In the data rows, 128 means zero.
Here is a table of points, one per row:
[128 154 112 100 107 138  99 158  92 143 150 165 171 154 109 104 139 143
 149 162 111 142 147 141 115 129  99  93 142 120 110 134 153]
[111 116 137 109 162 130 138 138 139 137 120 118 138  90 114 111  89 177
  99 140 144 103 131 129 109 105 180 104 119 115  91 154 153]
[129  86  87 153 106  82 116 105  86  81  95 129 134 140 141 140  92 132
 113 150  82 128 163 114 145 147 118 126  95 128 169 124 124]
[ 89 127 118 127 161 116 127  93  96 149 109  97 109 173 140  72 169  95
 121 137 146 135 159 121 148 158 115 153 157 120 149 101 167]
[152 112 131  82 148 134 111 127  93 121 103 115 163 149 133 147 119 148
 144 140 110 137 113 104  89 147  97 118 108 173 100 151 128]
[155  91 149 143 126 109 139 169 106 124 121 113 136 176 113 114  87 125
 144 106 102 133 102 125 107  96 107 150 146 127 172  99  97]
[128 164  99 124 106 137  86 142 129 147 113 138 139  97 151 116 156 128
 102 117 156 114 162 139  80 127 161 120  89 113 106 100 132]
[106 102 133 147  96 122 121 121 131 132 145 149 156 120  82 144 150 175
 100 124 129 143 112  95 141 142 154 142 138 145 131 106 131]
[ 99 132 115 168 141 145  98 107 161 148 165  95 147 100 154 101 112 132
 115 110 101 114 145 144 147 122 148 121 108 162 139 150 128]
[141 115 111 120 147 171 125 128 106 121 142 113 131  86 136  85 135 105
 139 138 157 112  92  97 162 149 136  89 161 137 134 155 111]
[117 176 136  94 145 128 132 110 147 147 136  93 152 173 139 101 153  97
 122 105  96  99 132 133 142 152 145  85 148 168 155  89 151]
[ 97 150 155 113 108 104 135 165 170 116 168 139  96 119 112 137 162 120
 181 181 138 134 132 141  94 133 150 133 131 170 168 132 138]
[155  93 155 149  92 116 123 106 117 116 126  99 124 159 129 127 162 163
  82 111 135 121  98 123 122  73 103 155 137 150 129 117 141]
[115 114 148 156  99 117 146 115 135 123 145 125 142 112 138 137 174 167
 118 171 114 133 109  88 121  93 137 134 140 141 158 118 153]
[162 109 111 130  87 150 118 149 151 139 104 143 163 130 146 117 136 142
 126  88 155 118 150 121 141 154 163 141  82 106 128  99 164]
[153 117 100 179 148  93 117 142  99 150 163 109  93 122 161 138 142 101
  94 137 151 107 133 107 130 144 164 103 154 142 138 177 110]
[154 159 107 119 162 111  96 155 145 125 130 155  99 149 170 112 147 129
 135 131  68 152  90 100 105  84 166 184 112 104 119 117 133]
[111 143 133 176 114 122 190 147  99 120 101 109 133 150 131  97 103 139
 160 141 137 156  89 166 129 144 166 118 143 109 140 147 116]
[114 146 157 143 118 132 122 166 118 122  98  99  82  96 168 164 148 160
 159  90 147 137 118 109 100 117 117 140 166 158 120 115 161]
[127 144 166 139 113  91 150 146 166 162 122 101 113 140 107 124 132 147
 114 135 114 167 144 100 158 165 127 110 109 120  98 142  94]
[ 89 152 162 156 133 180 101 116  91 126 150 179  81 158 179  87 106 156
 115 153 158 134 132 141 155 150 100 172 170 105 134 122 141]
[155 109 140 106 135 117 102 158 155  92 100 132 103 160 132 118 167 110
 148 141 148  98 153 105 137 129 163 116 125 121  94 141  91]
[140 114 160 171 150 105 108 125 163  81 148 150 145 119 155 157 147 105
 110 111 140 109  97 166 156 143 137  95 128  83 141 106 147]
[109 117 123 116 158 159 143 122 113 128 166 110 149 156 153 161 125 147
 156 100 178 109  98 123 136 136  93 108  93  96 139 114 121]
[137 106 129 111 123 121 127 112 139  99  57 167 160 149 145 111 156 110
 160 112 161 104 147  99 149 140 141 112 134 115 122 151  93]
[101 154 152 151 120 102 124  66 157 106 125 106 123 150 125  86 115 142
 138 140 114 155 101 126 114 148 132 120 106 119 107 152 112]
[141 115 102 110 107  98 107 118 106 111 161 112  70 144 145 159  78  99
 130 119 129  70 118 114 128 146 157 160 142 143 121 160 110]
[136 107 102 149 128 166 104 138 167 156 117 124  99 126 121 173 133 142
 148 139 111 115 142 141 161 136 114 137 119 133 122 163 122]
[133 128 157 139 110 139 142 136 149 155 126 145  99 172 113 117 112 146
 104 132 131 129 154 147 106 108 121 114 105 120 113 141 132]
[ 94 104  92 153 144 160 134  99 168 106 131 111 125 142 164  94 106 147
  91 139 124 169  98 154 102 139 119 137 118 130 110 172 107]
[171 190 139 170 162 114 149 104 101 144 140 110 167  97  99 141 105 117
 118 171 138 111 155 130 155 108 150 181 133 139 143 112  75]
[117 128 107 160 155 132 154 146 134 139 134 170 110 162 102 119 118 152
 107 138 119  98 153 142 124 112 108 127 121 118 118 157 162]
[114 132 151 143  94 116 142 130 136 169 109 145 117 101 123 105 103  73
 107 145 125 103 108 135 103  98  85 109  98 120 111 148 135]
[154 144 142 104 128 180 152  98  88  96 147 162 128 131 125 131 138 112
 102 143 145 162 154 153  95 107 145 138 143 179 130 152 137]
[117 172 151 158 116 136  83 138  95  81 130 119 129 147  87 101 103 143
 150 118 118 142 114  76 125 102 129 110 112  94 109 127 114]
[138 137 118 127  94 149 154 132 134 138 120 131 108 149  96 130 111 141
 113 148 105 101 155 145  86 184 107 112 137 105 117  91 157]
[130 111 155  98 166 135 107 133 113  98 151  97 143 124 131 154 138 142
 135 122 145 149 123 171  96 123 100 121 110  90 160 153 102]
[134 133 135 117 113 159 122 178  95 150 175 159 163 142 162 161 123 142
 151 143  98 129 141 101 157 134 108 113 108 111 102 119  96]
[115 132  99 129 136 142 153 123 145 163 124 162 108 159  88 133 117 115
 183 144 117  92 150 135 112 102 112 117 129 120 112 154 164]
[147 124  99  92 107 114 118 107 111 107 158  99 120 128 131 132 149 154
 135  99 144 104 101 120 154 127 107  93  85 148 145 164 119]
[123 166 152 134  77 162 107 132 154 176 105 101 107 143 106 123 117 124
  99 139 123 164  88 101 111 173 113 142 121 118 119 148 108]
[151  99 160 116  96  99 117  99 138 182 144 142 155 111 179  83 131 140
 191 101 128 142 160 173 154 142 162 151 131 129 111 100 147]
[105 128 120 102 153 128 135 123 134 126 168 104 161 154 165 149 132 143
 148 141 110  99 104 170 106 146 105 136 130 108  97 144 114]
[136 118 139 167 108 130 162 117 121 120 135  92  94  99 120 144 152 158
 160 107 144 126 111 100 105 113 112 136 141 136 132 104 169]
[133 112 137 148 107 100  99 139 128 104 139 164 141  90 100 123 139 163
  94 119 122  83  94 170 144 155  85 118 168 166 122 111 135]
[155  94 151  95 170  96  98 114 115 169 121 154 124 122 105 158 137 114
  99 114 132 166 104 147 147 146 130 138 146 111 124 116 130]
[150 138 103 105 115  90 128 107 126 162 107 180 146 113 159 130 150 169
 153 104 151  84 107 127 150 142  78 166 145 158 146 137  70]
[ 98  90 141 121 104 118 168 116 116 123 131 143 153 134 109 158 145 133
 159 150 131 135 110 131 100 108 171 134 140 132 141 136 147]
[105 145 118 109 150 127 155 141 138  84 118 134 144 101 142 108 144 110
  90 132 140 108 141  99  96 194 144 145  92 141 163 102  94]
[131 167 129 112 150 125 134 132 115 118 125  78 173 113  85 147 121 126
 151 154 163 148 159 161 166 101 149 154 140 159 133 150 156]
[127 113 130 103 128 158 173  87  97 139 147 118 138 126 100 154 145  88
  86 107 123 139 105 127 101 118 142 151 117 158 103  94 111]
[162 124 163 120 152 148  88 121 139  96 145 144 153 116  87  90 117 115
 129 116 140  99 104 109 111 167 130 153 146 141 129 148 171]
[165 114 142 178 183 116 104 112 110 155 156 172  98 118 113 161 138  83
 129 105 140 180 110 111 136 148 136 100 111 122 128 109 171]
[123 119 156  97 165 117 158 138 151 110 117 141 117 127 162 165  89 118
 112 145 149 129 113 106 140 154 153 161  76 147 147 104 142]
[154 140  97 163 144 137 118 102 156 123  93 135 167 144 149 150 161 129
 106 155 134 117 118 167 101 116 114 117 129 101 119  95 135]
[154 127 154  91 100 127 155  90 106 113 144 119 142 111 167 138  78 109
 102 162 128 135 154  97 146  92 145 126 158 128 116 102 147]
[ 88 131  75 106 124 106 141 164 150 103 144 130 120 144 126  94 120 117
 103  74 146 170 148 122 153 105 111 147 147 142 127 121 143]
[101 141 112  98 147  97 135 129 123 166 126 160  98 131 155 113 165 160
 103 150 164 109 160  95 108  84 121  90 104 100 124 105 131]
[ 79  96 132 119  93 124  91 112 125 126 130 159 147 118  90 154 130 125
 146 115 134 146 122 157 116 113 163 135 153 111 134 121 113]
[151 144 104 158 135 116  99 114 175 162 141 114 153 164 133 147  74 105
 120 102 159 101 149  99 126 132 111  90 164 154 158  90 122]
[ 85 102 113 146 151 123 101  78 155  80 114 128 109 122 140 144  94 138
 170 135  90 143 160 114 148 146 115 112 118 167  77  84 112]
[151  91 150 171 101 117 165 121 127 108 149 114 142 108 117 128 161  89
 156  93 136 143 203  88  81 121  77 157 147 122 121 164  87]
[152 132 114 101 104 111 151 164 156 106 165 126 121 101 152 139 113 109
 104 165 128 159 142 121 136 119 121 126 170 140 137 114 135]
[122 130 132  86 108 121 136 103 182 116 128 126 118 115 157 155  96 122
 108 158 144 144 136  98 162 102  99 140 151 126 152 107 144]
[160 197 105 113  82 114 176  72 118  93 144 170 115 121 120 180 135 119
 127  70 132 145 129 152 151 128 150 128 149  81 123 179 143]
[139 147  88 126 146 154 147 139 147 100 110 144 115 107 139 123 171  84
 154 158  94 115  89 157 115 112 148 126 126 115  99  95 128]
[122 156 151 148 117  90 148 158  94 108 119 109 111 150 106 129  97 148
 135 106 126 123  94 139 123 115 127 103 123 121 119  74 104]
[116 157 110 157 130 101  99 117  94 114 109 127 145 145 137 154 115 135
 157 137 112 143 111 112  98 143 120 117  94 188  99 151 123]
[ 99 143 143 108 149 150 139 143 164 126 113 139 175 111 110 111 115 112
 111 101  82 103 107 110 115 103 153 110 166  99 167 167 141]
[147 116 106  99 132 163 126  90 106 159 148 112 111 103 126 101 142 135
 157 126 114 108  89  98 160 126 134 111  80 124 158 144 114]
[ 77 110 123 148 167 137 138 114 118 176 141 167 144 121  85 160 146 145
 108 107 142 158 107  96 147 143 156 134 155 147 126  95  70]
[122 139  73 108 143  96 127 159  98 126  81 105  95  98 135 122 123 125
 145 110 141 147 100 102 105 118 137 153 168 106  97 115 160]
[161 117 145  96 154  86 104 109 128 136 145 141 143 117  96 113 131 117
 139 115 138 158 128 134  89 161 141 147 149  96 141 172 146]
[ 97 132  99 144 140 142 108 138 151 159 102  93 169 136 152 179 104 134
 110 149 118 108 146 119 104 144 110 141 129  94 115 144 139]
[105 136 150 103 107  97 148 143 127 135 107 148 117  90 127  97  92  80
 147 136 132 167  86 163 121 105  89  88 113 119 103 134  99]
[151  98 113 144 131 155 119 132 118 154 120 109 125 156 157 115 123 111
 101 107 121 133 154 171 130 127 164  84 163 174 150 131 109]
[110 146 119 105 107 103 118 155 149 116 116 144 105 108  87 111 114 118
 122 157 170 146 148 162 153 108 114 160  65 160 172 109 139]
[ 95 143 116 109 132 108 149 158 127 112 157  96 153 126 139 136 158 110
 114  86 113 157 159 111 153 105 101 154 125 142 129 121 160]
[136 109 132 138 167 136 152 132 134 132 115 138 122  67 128 100 122 166
 100 147 113 107 136 141 107 117 104 117 123 111  97 115 140]
[117 139 166 159 162 142 155 147 123 141  97 143 127 109 118 112 120  95
 125 112 102  98 142 139 171 104  91 122 107 149 120 150 155]
[103  86 112  98 125 138 111 139  87 152 153  97  87 103  90 111 131 114
 141 129  78  98 156 154 157 141 151 123 128  96 142 132 113]
[189 148 101 112 169 161 143 130 162 112 130  99  98 134  90 107 118 176
 159 132 109 156 167 141 105 113 105 108 137 100 120  86  80]
[125 131 160 137 111 136 171 148 145 139 109 108 101 154 105 132 127 151
 103 134 118 101 144 147 174 166 121 130 118 115 102 154 138]
[153 106 109 110 133 153 129 156 157 102 103 116 108 173 110 116 160 103
 126 145 148 122 124 117 176  88 158 149 119 145  80 132 101]
[108 114 158 144 116 145  80 118 110 113 126  87 122 115 118 155 150  89
 147 140 155 113 121 160 118 103 117 153 144  81 153 117 114]
[153  96  92 130  84 167 123 164 124 142 155 149 164 107 133  86 119 102
 163 107 147 127 109 149 121 145 147 161 115 110 133 108 147]
[162 105  99 124 117 139 113 111 109 128  80 120 108 136 136 140 129 156
 154 156  98 175 126 112 152 138 112 103 110 143 194 156 131]
[110 147 172 115 149 165 137 140 129 134  86 153  95  96 123 129 113 126
 114  74  89  98 155 148 105  98 156 117 117 145 184 154 110]
[117 153 150 136  92 150  99 160  83 145 110 107 146 130 159 158 138 132
  98 139  97 148 149 145 163 153 117 118 125 115  99 126 133]
There is one direction along which these points spread out most. Take the direction at right angles to it along which they spread out most. Then take the direction at right angles to both along which they spread out most. Go by this last direction. Where along it does each point below lie, from 0 to 99? The average is 50, and the first point in the table lies past the average. One standard deviation of the points above along it is 16.
[155 109 140 106 135 117 102 158 155  92 100 132 103 160 132 118 167 110
 148 141 148  98 153 105 137 129 163 116 125 121  94 141  91] 60
[151  98 113 144 131 155 119 132 118 154 120 109 125 156 157 115 123 111
 101 107 121 133 154 171 130 127 164  84 163 174 150 131 109] 70
[110 146 119 105 107 103 118 155 149 116 116 144 105 108  87 111 114 118
 122 157 170 146 148 162 153 108 114 160  65 160 172 109 139] 47
[161 117 145  96 154  86 104 109 128 136 145 141 143 117  96 113 131 117
 139 115 138 158 128 134  89 161 141 147 149  96 141 172 146] 64
[117 139 166 159 162 142 155 147 123 141  97 143 127 109 118 112 120  95
 125 112 102  98 142 139 171 104  91 122 107 149 120 150 155] 62
[141 115 111 120 147 171 125 128 106 121 142 113 131  86 136  85 135 105
 139 138 157 112  92  97 162 149 136  89 161 137 134 155 111] 71
[154 144 142 104 128 180 152  98  88  96 147 162 128 131 125 131 138 112
 102 143 145 162 154 153  95 107 145 138 143 179 130 152 137] 53
[106 102 133 147  96 122 121 121 131 132 145 149 156 120  82 144 150 175
 100 124 129 143 112  95 141 142 154 142 138 145 131 106 131] 38
[111 116 137 109 162 130 138 138 139 137 120 118 138  90 114 111  89 177
  99 140 144 103 131 129 109 105 180 104 119 115  91 154 153] 69
[114 132 151 143  94 116 142 130 136 169 109 145 117 101 123 105 103  73
 107 145 125 103 108 135 103  98  85 109  98 120 111 148 135] 55
[ 89 152 162 156 133 180 101 116  91 126 150 179  81 158 179  87 106 156
 115 153 158 134 132 141 155 150 100 172 170 105 134 122 141] 52
[122 156 151 148 117  90 148 158  94 108 119 109 111 150 106 129  97 148
 135 106 126 123  94 139 123 115 127 103 123 121 119  74 104] 17
[151  91 150 171 101 117 165 121 127 108 149 114 142 108 117 128 161  89
 156  93 136 143 203  88  81 121  77 157 147 122 121 164  87] 28
[101 141 112  98 147  97 135 129 123 166 126 160  98 131 155 113 165 160
 103 150 164 109 160  95 108  84 121  90 104 100 124 105 131] 61
[ 77 110 123 148 167 137 138 114 118 176 141 167 144 121  85 160 146 145
 108 107 142 158 107  96 147 143 156 134 155 147 126  95  70] 48
